Every row has a hidden score from 0 to 30. What is each row's score? 15 is about the middle. The score is a weighted sum of the row's numbers plus the product of two more (or one squared), each taken from its middle value.
[-34. -39. -27. -58. -42.  23.  19.  22.  54.   0.  78.  76.  77.  59.  85.  71.] -> 13
[-26. -42. -74. -62. -90.  -3. -12.  22. -11.   0.  20.  69.  47.  21.  19.  40.] -> 8
[ 59.  20.  14.  14.  27.  65. -63. -55. -64.  25. -72. -41. -39. -55. -56. -55.] -> 23
[ 30. -19. -26. -33. -27.  -3. -83. -22. -61. -51. -21.  -6.   4. -36. -12. -12.] -> 27
[ -5.  13.  20.  38.  12.  23.  26.  22. -38. -51. -10.   3. -33. -32. -43. -46.] -> 16
[ -2.  -8. -21. -23.  -5.  65.  -1.  -3.  27. -51.  -1.  -9.   9.  -2.  22.  23.] -> 10
[ -9.  -6.  14.  40.  62.  -3. -40.  65. -37.  25. -34. -51. -54. -28. -39. -50.] -> 14
[ 28. -38. -34. -40. -30. -21.   1.  22. -14.  25.  16.  29.  29.   1.  11.  10.] -> 9
[-25. -57. -65. -39. -62.  65.  16.  65.  36.   0.  71.  87.  70.  55.  78.  59.] -> 22
[ 14.  35.  -6. -52.  -2. -54.  30.  65.  40.   0.  -8. -17. -28.  42.   5.  60.] -> 15
[ 20.  34.  16.  17.  31. -54.  15. -55.  25.   0.   3. -17. -24.   4. -17. -10.] -> 14
[  1.  14.  55.  54.  74. -54. -14. -22. -14.  25. -32. -61. -49. -43. -49. -58.] -> 14
[-13.  48.  50.  25.  24. -54.  -7.  65. -29.  25. -42. -30. -49. -20. -41. -50.] -> 17
[-51.  -7. -47. -46. -51.  -3.  28. -55.  47.   0.  50.  55.  47.  60.  34.  75.] -> 17
[ 79.  89. 114.  73.  82.  -3. -83.  -3. -64.  25. -67. -93. -81. -25. -27. -30.] -> 12
[-43. -49. -18. -13. -12. -21.  42.  65.  80. -18.  74.  41.  69.  52.  78.  53.] -> 21
[ 41. -29.  -7.  12.   9.  65. -23.  -3. -20.   0. -16. -28. -11. -23.   9.  -8.] -> 12
[ 11.  -6.  -6. -25.  39. -54.  -4.  -3.  16. -51.  16. -24.   0.  26.  24.  15.] -> 6
[ 70.  88. 103.  81.  76. -21. -40.  22. -55.  25. -59. -67. -59. -56. -56. -30.] -> 12
[ -1.  15.  25.  18.  53.  65.  10. -55. -14.  67. -17. -48. -36. -31. -26. -39.] -> 11
[-45. -47. -66. -77. -88.  65.  64. -55.  52.   0.  70.  97.  74.  59.  78.  66.] -> 13
[  6.  11.  13.   8.  29. -54. -19. -22. -15.  25. -45. -39. -42. -31. -46. -33.] -> 17
[  6.  21. -26. -54. -50. -54.  -8.  -3.  27. -51.  14.  14.  30.  15.  15.  53.] -> 20
[ -7.  11.   8.  10. -32. -21.   4.  22. -41.  25. -18.   7. -26. -15. -39. -24.] -> 6
[ 25. -28.  -8.  10.  24.  23. -33.  -3. -39.   0. -11.  -4.  -7. -37. -22. -35.] -> 17
[-29. -14.   7.   2.  41.  65.  16. -22.  42.  67.  25.  -9.  12.  24.  14.  -9.] -> 13
[-41.  -2.   8. -24. -11. -21.  32. -55.  13.  67.  18.  27.  15.  27.   6.  21.] -> 12
[ 15.  20.   7.  30.  42. -54. -28.  -3. -16. -18. -24. -40. -42. -40. -41. -46.] -> 16
[-61. -72. -38. -51. -35.  -3.  91. -22.  71. -51.  86.  77.  98.  79.  93.  82.] -> 10
[-20.  -9.  -8. -21.  21. -21. -22. -22.  -5. -18. -18.  -7. -32.   2. -22.   1.] -> 18
[ 55.  35.  23.  17.  47.  65. -71. -55. -35. -51. -66. -78. -51. -40. -51. -42.] -> 11
[ 48.  64.  43.  58.  22.  23. -32.  22. -61.  67. -53. -24. -61. -52. -41. -51.] -> 15
[-26.  14. -26. -75. -61.  23.  68. -55.  60.  25.  25.  49.  37.  77.  26.  74.] -> 17
[-41. -17. -13.  16.  -1.  23.   4. -55.  37.  67.  11.   3.  22.  16.  13.  25.] -> 15
[ -1.  -3.  -4.  13.   4.  -3. -43.  22.  -6. -51. -12.  -9.  -8.  -7. -23. -27.] -> 22
[  1. -12. -27. -65.  -7.  23. -26. -55.  27.   0.  11.  -9.  32.  23.  53.  51.] -> 11
[-27. -36. -27. -58. -11.  65.  19. -22.  71.  67.  56.  35.  48.  57.  61.  74.] -> 12
[ 54.  -2.   4.  15. -10.  -3. -30.  22. -54.   0. -17.  33. -13. -21. -30. -24.] -> 6
[-33.  12.  12.   9. -23.  65.  27. -22.  35. -18.  25.  10.  20.  22.   4.  13.] -> 17
[ 40.  73.  43.  24.  -8.  65.  -1.  22. -39.  25. -44. -20. -63. -40. -58. -59.] -> 19
[-11.  40.  16.  29.  24.  65.  10. -55. -31. -51. -40.  -9. -29. -33. -38. -36.] -> 13
[ 25. -79. -65. -40. -49.  23. -38. -22.   3. -51.  12.  15.  42.   0.  38.  14.] -> 18
[  3. -33. -44. -88. -63.  -3.  41.  65.  29.  25.  24.  52.  45.  60.  43.  75.] -> 2
[-67. -13.   8.   2. -30.  -3.  22.  22.  68.   0.  46.  14.  17.  53.  37.  24.] -> 15
[-27.  11.  11.  47.  11.  -3.  55. -22. -28. -51. -30. -18. -33. -51. -49. -58.] -> 13
[-14. -62. -10.   2.  51.  65. -12.  22.   9.   0.  -8. -37.  -2. -18.   0. -15.] -> 11
[-31. -84. -49. -33.   9. -54. -21.  65.  28. -51.  18.  -3.  28.   6.  36.   7.] -> 19
[  0.   7.  29.  17.  33. -54.  -3. -22. -10. -51. -19. -39. -21. -24. -28. -24.] -> 16
[ -9. -81. -60.  32.   7. -21.  12. -22.  -1. -18.  44.  13.  47.  16.  50. -11.] -> 22
[ 35. -28. -34. -26. -27. -21.  -6. -22.  -5.  25. -11.  32.  13.   3.  10.  13.] -> 13
[  3.  -9.  -5. -44. -30. -21.  48.  -3. -23.  25.   2.  28.  11.   4.  -3.   0.] -> 9
[ -6.   4.   3.  22.  12. -21. -13.  -3. -21. -18. -32. -45. -26. -55. -41. -40.] -> 15
[ -2. -60. -38.   8. -29. -54.  32. -22.  24. -18.  30.  24.  45.  18.  54.   9.] -> 21
[ 17.  -9.   7.  31.  24. -54.   8.  65. -15.  67.   7.   9.   0. -27.  -5. -14.] -> 15
[-63. -44. -35. -15.  -1. -21.  36. -55.  49.   0.  71.  33.  60.  55.  81.  72.] -> 8
[-61. -18. -47. -20. -15.  -3.  51. -22.  48.  25.  45.  31.  38.  52.  34.  38.] -> 17
[ 13. -10. -12. -56. -56. -21.  14. -22.  15.   0. -11.  28.   4.  22.  -9.  27.] -> 11
[-62. -50. -29.  -6. -34. -54.  40. -55.  50. -51.  67.  37.  56.  46.  48.  48.] -> 13
[ 94.  60.  77.  36.  32.  65. -79.  22. -82. -18. -66. -31. -40. -57. -46. -35.] -> 24
[-27. -30. -36.  -4. -93.  65.  43. -22.   2. -51.  32.  64.  50.  21.  32.  22.] -> 13
[-33.  -3. -40. -57. -22.  -3.  -8. -55.  61.  67.  20.  10.  28.  64.  33.  58.] -> 17
[-20.  42.  46.  52. -13. -54.  25. -55. -22.  25. -11.   2.  -9. -19. -27. -28.] -> 14
[ 95.  12.  38.  19.  87.  23. -95.  65. -54. -51. -57. -79. -37. -59. -34. -67.] -> 14
[ 43.  37.  36.   8. -33. -54.  -5.  -3. -49.   0. -48.   1. -41. -34. -37. -41.] -> 10
[ 38.   8.  -6.  -6.   1.  65. -53.  65. -57. -18. -75. -53. -55. -53. -62. -55.] -> 21
[-13.  47.  16.   1.   6.  23.  29.  22.  -3. -51. -38. -33. -44.   3. -38. -31.] -> 14
[-23.   0. -15.  -4. -26. -21.  17. -22. -10. -18.   2.   3.  -4.   4.  -5.  11.] -> 14
[ 12.  -1.  23.  26.  46. -21. -76.  22.  -7.   0. -10. -31. -11. -47.  -2. -30.] -> 17
[-33. -58. -64. -21. -26. -54.  46. -55.  44.  67.  36.   8.  31.  28.  40.  15.] -> 20
[-12. -19. -30. -30. -30. -54.  -3. -22.  -1.  67.  -3.  16.   8.   3.   2.  17.] -> 9
[-30.  28.  13. -23.   7.  65.  54.  -3.  34. -51.   7.  -2.  -6.  32.  -1.  26.] -> 11
[-33. -19.   3.  17.  14.  -3.   0.  -3.   8.  25.   3.  -6.  -9. -14.   2.  -2.] -> 13
[ -6. -30.  -2.  17.  14.  -3. -25. -55.   3.  67.  12.  -4.   5. -19.  23.  -8.] -> 12
[-63. -23.  -3.  -7. -22. -54.  47.  -3.  90. -51.  56.  53.  67.  74.  81.  61.] -> 17
[-24. -24. -35. -52. -83.  -3.  43.  -3.  28.   0.  40.  53.  38.  34.  28.  41.] -> 10
[-26. -39. -32. -18. -17.  -3.  -7.  -3.  -1. -18.  17.  16.  36.  12.   7.  24.] -> 16
[ 16.   0.  12.   6.  55. -54. -56.  22. -39.  25. -42. -35. -36. -27. -30. -22.] -> 15
[ 23.  -4.  -4.   9.  50.  65.  -5. -22.   2.  25. -29. -44. -28. -39. -24. -18.] -> 11
[-10.  52.  31.  12.  35.  -3. -16. -55.  -8. -51. -60. -55. -75. -50. -58. -58.] -> 11
[-22.  -3. -28. -57. -25. -21.   3.  65.  45.  67.  31.  22.  24.  42.  32.  54.] -> 16
[-27.  15.  -4. -32.  15.  65.  12.  65.  24. -51.  -7.   1.   0.  22.  -7.   2.] -> 18
[ 38. -20. -45. -28. -62.  23. -19.  65. -15.  67.   8.  48.  30.   9.   2.  15.] -> 5
[-19. -40.  -3.  17.   2.  -3.   9. -55.  28.  67.  28.  -7.  17.  13.  10. -11.] -> 12
[-60. -12. -20. -17. -14.  23.  81.  22.  95. -18.  61.  56.  60.  91.  60.  62.] -> 20
[ -7.  54.  39.  25. -32.  -3. -14.  -3.   1. -51. -32.  -5. -23.   5. -29.  -8.] -> 21
[ 58.  79.  63.  16.  18. -54. -48.  -3. -48.  25. -60. -50. -81. -45. -63. -38.] -> 20
[-31. -67. -69. -36. -73.  65.  43.  -3.  62. -18.  94.  92.  90.  59.  94.  59.] -> 26
[ 12.  14.  15.   4.  14. -21.  -5. -22.   8. -18. -15. -19. -23. -13.  -8.  -6.] -> 14
[-48. -65. -23. -12.   0.  65.  56.  22.  46. -18.  57.  38.  45.  49.  61.  49.] -> 10
[ -9. -11. -16. -23. -16. -21. -52.  22.  -4.  67.   7.  22.  21.  10.  12.  13.] -> 13
[-36. -28. -46. -62. -36. -54.  55.  65.  75. -18.  41.  55.  70.  81.  62.  78.] -> 21
[  8.  25.  36.  21.  68. -54. -10.  -3. -22. -18. -49. -68. -42. -32. -46. -33.] -> 12
[ 20.   2. -17. -56. -65.  65.  -2. -22.  18. -51.  10.  32.  30.  46.  37.  39.] -> 20
[-10.   7.  11.  17.  26.  -3.  -7. -22.  14.   0.  10. -14.   0.   5. -16. -11.] -> 17
[ 17.  37.  11.  32.  16.  65.  46. -55. -38.  67. -19.   1. -27. -42. -29. -33.] -> 13
[-31. -26. -73. -84. -59.  -3.  36. -22.  51. -18.  54.  88.  64.  82.  68.  67.] -> 21
[  13. -100.  -80.   -5.    3.   23.   -4.   -3.  -19.    0.   30.   26.   54.   -5.   42.   15.] -> 21
[-45.  60.  48.  23.  28. -54.  37.  65.  -7.   0. -37. -15. -31. -19. -27. -32.] -> 15
[-14.  22.  46.  52.  22.  -3.  13.  22. -23. -51. -19. -12. -21. -31. -48. -39.] -> 18
[-14. -28. -34. -20.  11.  23.  -2. -22. -13.   0. -11. -11.   8. -16.   1. -23.] -> 15
[ 74. -18.  -9. -13.  72.  65. -69. -55. -41.  67. -70. -86. -41. -57. -33. -21.] -> 10
[ -6.  51.  77.  54.  21. -54.  44.  22. -18. -18. -49. -38. -41. -22. -55. -53.] -> 16
[ -9.  -1.  40.  60.  64.  -3.  25.  65. -29.   0. -13. -35. -23. -29. -23. -64.] -> 11
[ 98.  52.  42.  70.  31.  -3. -84.  22. -85.   0. -70. -39. -35. -64. -27. -29.] -> 16
[ 54.  23.   8.  14. -19. -21. -45.  65. -51. -51. -40.   6. -30. -46. -39. -29.] -> 19
[ 20. -29. -30. -12.  -7.  65. -22. -55. -26. -51.   8.   2.   5. -21.  11. -12.] -> 14
[ -6. -10.   5. -25. -12.  65. -15.  65. -14.   0.  -7.  10.  10. -17.  -1.  -3.] -> 16
[ 19. -54. -60. -38.  26. -21. -13.  65.  21. -18.  20. -17.  22.  29.  43.  16.] -> 17
[ -4.  57.  62.   1.  10. -21.   8.  22.  -2.  25. -21. -32. -35.   2. -35. -12.] -> 23
[-31.  23.  33.  65.  39. -21.   7.  65.   3. -18.  -8. -35. -32. -19. -35. -29.] -> 16
[ -29.  -20.  -65.  -60. -101.  -54.   41.   -3.    8.  -18.   35.  105.   59.   46.   30.   33.] -> 11
[ 27.   2.   5.  42.  30.  23. -13.  -3. -44. -51. -13. -30. -18. -67. -48. -46.] -> 15
[ 20. -37. -17.  36.   6.  23. -29.  -3. -53. -51. -15.   2. -16. -62. -21. -52.] -> 18
[-56.  -6.   6.  -7.  -7.  23.  51.  -3.  44. -18.  20.  18.   9.  39.  18.  29.] -> 13
[-54.   3. -14.  -8. -28.  23.  32.  22.  60.  25.  41.  31.  33.  56.  49.  67.] -> 17
[ 36.  13.   9.   4.  18. -54. -71. -55. -43.  25. -52. -53. -51. -63. -54. -45.] -> 21
[ 20.  53.  53.  43.  55. -21.  11.  65. -43. -18. -53. -55. -54. -39. -62. -41.] -> 14
[ 61.  35.  46.   8.  21.  65. -80.  65. -30. -18. -88. -83. -71. -57. -69. -54.] -> 23
[-33. -14. -31. -42. -65.  65.   9. -22.  32. -18.  36.  55.  42.  34.  29.  35.] -> 19
[ 51.   7. -13.  -4.  34.  -3. -51.  22. -43. -18. -51. -28. -23. -44. -18. -33.] -> 17
[ 19.  -3.  32. -13.   9. -54.  28.  22.  -3. -18.  -8. -18.  -3.  -1.  22.   1.] -> 9
[ 50.  44.  29.  12.   9.  -3. -40. -22. -72. -18. -43. -10. -44. -51. -49. -45.] -> 23
[ 77.  56.  74.  35.  28. -21. -63.  65. -60.  25. -69. -45. -52. -46. -36. -41.] -> 13
[  13.  -27.  -66. -113.  -87.  -54.  -16.  -22.   26.  -18.    5.   31.   30.   61.   28.   79.] -> 16
[-75. -28. -48. -37. -64.  65.  41. -55.  34.  25.  61.  71.  36.  62.  27.  46.] -> 13
[-19.   2.   7.  15.  40.  -3.  -4. -22. -15. -51. -24. -29. -36. -40. -41. -42.] -> 14
[-15. -23. -40. -19. -20.  23.  15.  65.  30. -51.  45.  35.  34.  25.  51.  21.] -> 24
[-54. -33. -55. -56.   3.  -3.  42. -55.  78.  25.  46.  12.  46.  63.  57.  77.] -> 8
[-11. -48. -69. -67.  -6.  23. -13.  -3.  57. -18.  55.   0.  55.  65.  52.  73.] -> 11
[ 20. -46. -34. -14. -30.  65. -26. -22.  10.  67.  -7. -12.  16.   6.  11.   6.] -> 13
[-98. -83. -81. -50. -15.  -3.   1.  22.  84.   0.  78.  25.  85.  69.  88.  48.] -> 16
[ 62.  69.  93.  77.  87. -21. -59.  -3. -26.  67. -55. -72. -48. -38. -54. -33.] -> 15
[ -9. -26. -10. -36. -20.  23.  17.  -3.  10.   0.  23.  33.  31.   1.  13.  24.] -> 14
[-49. -37.  13.  44.  71. -21.  53.  65.  60.  25.  43. -49.   5.  34.  48.   2.] -> 6
[ 42.  41.  28.   8.  -5. -21.   5. -22. -48.   0. -54. -28. -41. -36. -43. -41.] -> 18
[ 57.   8.  18.  13.  20.  65. -32. -55. -58.  67. -30. -34. -37. -44. -35. -45.] -> 15
[ 98.  58.  75.  84.  61.  65. -56.  65. -75. -51. -58. -49. -46. -66. -29. -29.] -> 11
[-94. -38. -37. -13.  13.  -3.  48.  -3.  60. -18.  92.  47.  43.  32.  47.  25.] -> 15
[-32. -16. -28. -37. -61.  -3.  11.  -3.  31. -51.  36.  51.  51.  52.  19.  27.] -> 23
[ 14. -10. -11. -30. -39. -21. -52.  -3.  -3.  25.  -4.  -4.  -6.   6.  -5.  -8.] -> 17
[-42. -10. -36. -32. -55.  65.  44. -22.  19.   0.  51.  79.  50.  36.  44.  36.] -> 16
[  0.   8.  30.  15.  10.  -3.  16.  22.  -2.  67.  -9. -35. -33. -16. -32. -17.] -> 9
[-46.  38.  12.  45.  12.  -3.  57.  65.  22.   0.  11.   2.  -1.   6.   9.  -8.] -> 20
[ 57.  22.  25.   1.  31.  23. -56. -55. -53. -51. -57. -63. -66. -61. -47. -44.] -> 19
[-11.  60.  58.  70.  18.  23.  -1. -22. -22. -51. -43. -24. -52. -37. -49. -52.] -> 15
[  2. -88. -64. -44.   3.  23.  41.  65.  41.  67.  78.  22.  75.  41.  92.  50.] -> 19
[-13. -32. -31. -11.  10. -21.  30.  -3.  23.  25.  28.  10.  34.  21.  32.  27.] -> 15
[ 28.  -7.   1.  15.   5. -21. -36.  65. -24. -51. -10. -20.   5. -15.  -7. -28.] -> 19
[-29.  46.  32.  26. -35. -21.  72.  -3.   9.   0.  -3.  10. -16.   5. -27.  -2.] -> 13
[-41. -18. -51. -74. -24.  -3.  32.  22.  47.  67.  35.  21.  37.  56.  31.  52.] -> 16
[-26.  52.  -8. -42. -36. -54.  66.  22.  13. -51.   9.  64.   1.  33.  -6.  43.] -> 19
[-41.  -2. -16. -24.  11.  23.  17. -55.  39. -51.  27.   5.  27.  33.  29.  53.] -> 5
[ 32. -23. -23. -69. -45.  23. -37.  22. -18.   0.   0.  33.  26.   1.  -2.  15.] -> 17
[ 19. -55. -69. -63. -44. -21.   3. -55.  15. -51.  28.  36.  54.  19.  47.  41.] -> 17
[ 58.  81.  78.  72.  46.  -3. -12.  -3. -35. -51. -46. -36. -48. -32. -52. -37.] -> 15
[ -8. -68. -58. -68.   0. -54. -32. -55.  33. -51.  37.  12.  34.  42.  52.  50.] -> 14
[ -5.   2.   6.  22.   9.  -3.   1.  22. -38. -18.   1.  11.   2. -39. -11. -37.] -> 17
[-65. -12. -46. -48. -65.  23.  86. -22.  78. -51.  74.  66.  57. 100.  44.  78.] -> 17
[-24. -31. -69. -76. -56.  -3.  36. -22.  46.  67.  63.  54.  56.  51.  78.  73.] -> 16
[ 90.  25.  77.  78.  42. -54. -74. -55. -87.  67. -53. -54. -40. -58. -25. -41.] -> 3
[  5.  17.  16.  21.  66. -21. -34.  -3. -21.  25. -47. -57. -51. -42. -35. -45.] -> 12
[ -7. -74. -58. -85. -24.  -3. -35. -22.  22.   0.  20.  10.  36.  30.  42.  40.] -> 16
[-36.  19.  25.  41.  44.  -3.  13.  -3. -10. -18. -11. -33. -23. -19. -22. -28.] -> 9
[-66. -54. -13. -31. -43. -21.  24. -22.  58.   0.  45.  20.  41.  65.  40.  49.] -> 10
[ -7. -44. -14.   0.  19.  -3. -27.  22.   1. -18.  26.  -2.  22.   0.  24. -10.] -> 15
[  6. -47. -64. -52.  -3. -54.  11.  22.  29. -18.  34.  15.  43.  22.  53.  36.] -> 19
[-18. -70. -80. -40. -68. -54.  59. -22.  37.  25.  67.  83.  71.  57.  70.  50.] -> 19
[ -4.   5.  14.  -9.  22. -54.  28.  22.   4.   0.  -4.  -1.  -5.  20. -17.   1.] -> 16
[-64. -31. -65. -39. -68. -21.  77. -22.  66.  67.  69.  72.  60.  55.  55.  56.] -> 22
[ 53.  58.  51.  17.  25. -21.   1. -55. -38.  25. -46. -53. -60. -38. -63. -48.] -> 22
[ -6. -45. -68. -43. -38.  65.  10.  -3.   4. -18.  15.  37.  46. -13.  32.  15.] -> 21
[ -3.  -9.   1.   7.  24.  -3.  14.  65. -47. -51. -17. -16. -35. -48. -40. -57.] -> 16
[-63. -40. -53. -24. -39.  -3.  34. -22.  75.   0.  70.  59.  74.  68.  78.  48.] -> 22
[ 55.  72.  96.  83.  55.  65. -37.  -3. -65.  25. -48. -29. -62. -36. -39. -28.] -> 10
[-13.   6.  12.  23.  20.  -3. -13. -55. -33. -51. -22. -30. -30. -38. -35. -48.] -> 17
[-11.  -7. -56. -65. -67.  65.  35.  22.  26. -51.  14.  42.  28.  34.  26.  43.] -> 20
[ 45.  -4. -42. -97. -50. -54. -35.  -3.   6.  25. -21.   0.  11.  28.   4.  53.] -> 18
[ -8.   1.  17. -21.  17. -54.  11.  65.   8.  25.  -7.  -7.  -4.  14.  -7.  15.] -> 12
